In the rows, zero is written as 128.
One turn moves every row onto another: examples first, then more rows asked:
roze: [100 131 131 122 114 137 141 123 160 104 157 160 113 101 117 139 125 174
 118 104  88 135 135 121 118 142 102]
tegum: [134 120 127 132  89 130 105  96 119 153 138 174 122 100 136  90  95 139
 100 137  92 134  79 139 143 140 149]
ren: [127 141 114 120 140 142 147 122 159 112 164 126 114 116 143 156 113 164
 140 104 117 118 161 123 115 156 103]
Gudel: [119 113 118 138 123 130 117 132 122 149 135 142 158  97 184 104 134 131
 123 125 145 136 100 182 146 172 120]
geku: [130 125 109 115 104 122 154 108 117 162 166 118 154 128 157 133  80 134
 148 143 137 106 114 155 151 164 138]
zemen: [141 139 132 117 128 112  98 121  99 168 129 160 142  97 170 106 114 111
  97 114 121 105  97 161 120 151 126]
bop: [115 106 123 123 121  98 111 111 154 146 136 151 155 141 166 100 112 155
 135 142 133 143 116 176 163 153 165]
relot: [133 117 133 131  93 132  95  96 121 148 144 167 128 108 140  94  92 134
 106 125  85 142  79 140 146 135 152]
fabef: [118 136 131 116 124 140 139 126 161 103 156 159 106 101 116 144 127 171
 116 106  88 135 135 126 117 143 102]
Videv: [154 123 106 144 110 127  99  83 126 159 147 136 125 127 166  99  76 140
 127 136 118 125 120 130 144 150 166]
motik: [138 136 132 122 133 114  98 124  92 163 135 154 140 103 168 112 129 115
  89 111 114 119 100 166 120 148 117]
bufi: [113 143 128 102 131 138 160 136 154 111 160 142 122 106 126 160 120 161
 127 105 106 121 139 135 116 150  92]
vis: [118 160 119 112 142 135 125 129 143 104 136 133 105 133 136 150 122 151
 104  99  91 135 152 126 109 136 104]
pag: [104 142 109 131 130 156 137 139 161  91 135 132 124 115 146 141 136 162
 126 106 115 148 140 141 126 158  94]
riko: [108 160 122 106 140 128 122 131 136 103 139 138 118 130 141 147 117 147
 104  92  90 131 159 122 111 132 101]
vug: [117 143 116 123 133 136 145 117 155 117 163 125 124 115 144 152 109 163
 140  98 111 114 163 115 110 152 103]
vap: [109 123 133  93  92 127 141 124 115 152 144 160 159 103 141 113  90 124
 122 131 110 124  69 165 147 146 133]
Vez: [133 130 108 108 108 119 144 110 118 164 146 124 158 127 169 125  71 131
 144 143 145 108 113 153 147 161 150]
radeb: [120 109 125 135 117 128 110 124 136 156 135 149 165  96 183  99 122 131
 136 116 145 122  93 176 139 168 128]
pafa: [136 134 140 114 126 108  95 116 105 172 134 158 143 101 166 107 114 112
 101 101 112 104  93 160 116 143 129]
ded: [132 128 138 101 131  83  94 102 122 162 138 161 135 149 150 113 103 139
 102 130 102 124 117 159 139 127 164]
mir: [129 132 117 137 134 145 128 112 166 106 160 142  99 110 132 140 119 174
 128 104  98 132 153 115 118 149 108]
Zito: [124 130 114 102 110 124 138 112 121 160 151 122 168 132 171 124  72 123
 149 133 137 114 108 158 148 158 147]
gemar: [137 132 131 109 137  85  95 111 109 153 136 153 128 150 154 116 115 138
  84 134  98 139 130 163 147 132 153]
pulo: [104 149 111 113 137 136 134 132 162  91 135 134 114 142 135 148 121 169
 118 114 101 151 154 138 129 142 112]
dapem: [123 113 120 136 117 129 113 129 130 149 130 154 161  92 186  95 122 135
 127 129 151 126  98 174 147 174 132]
kos: [ 98 144 126 100 122 130 162 131 152 116 159 142 129 110 125 157 114 164
 131 103 106 118 144 130 114 146  97]
Gug: [138 117 129 139  88 128 110  91 115 151 156 164 113 103 128 101 101 143
 101 135  85 132  85 139 148 141 141]
Geluk: [117 112 117 127 128 102 112 118 138 138 135 142 151 148 170 107 123 158
 121 150 132 155 129 178 169 156 156]
dak: [148 122 108 138 110 125  95  82 129 156 151 128 134 135 169 101  75 134
 135 130 113 127 120 134 146 146 164]
fefi: [117 153 115 126 136 155 125 138 143 101 134 135 116 106 145 142 130 144
 112  89 105 134 138 129 106 151  85]
biles: [ 93 143 116 112 135 127 132 131 158  89 138 141 126 137 136 141 122 168
 117 111  99 151 160 132 132 138 113]
Rifa: [ 92 136 113 135 128 149 130 137 160  88 139 138 130 110 152 132 131 163
 126 100 108 151 146 135 125 155  97]
Rin: [108 151 118 129 133 148 120 135 139 104 137 133 124 101 156 137 127 145
 116  84 104 132 147 125 105 149  87]
vuda: [117 122 132 102  85 128 156 121 107 155 158 154 147 100 128 127 100 132
 117 138 111 114  72 161 147 153 121]
porep: [153 120 107 151 106 123 107  80 125 160 165 126 119 133 157 110  81 143
 132 141 112 122 125 131 150 152 158]
letiz: [111 127 130  93  91 123 150 125 111 156 140 161 156 101 139 116  92 132
 116 143 120 119  74 166 146 149 134]
gided: [120 132 118 146 124 143 122 108 165 112 161 142 106 106 137 135 116 171
 131  99  96 131 156 107 112 148 107]
mav: [138 134 134 102 134  84  98 107 116 156 131 164 131 141 150 111 100 135
  89 137 104 121 121 156 141 129 163]
fen: [121 110 118 122 124 100 110 113 148 139 132 156 149 139 165 101 109 158
 124 155 134 142 121 171 169 154 167]

Vez -> fen
motik -> vuda
Where do these go?
bufi -> pag
Zito -> bop
riko -> roze

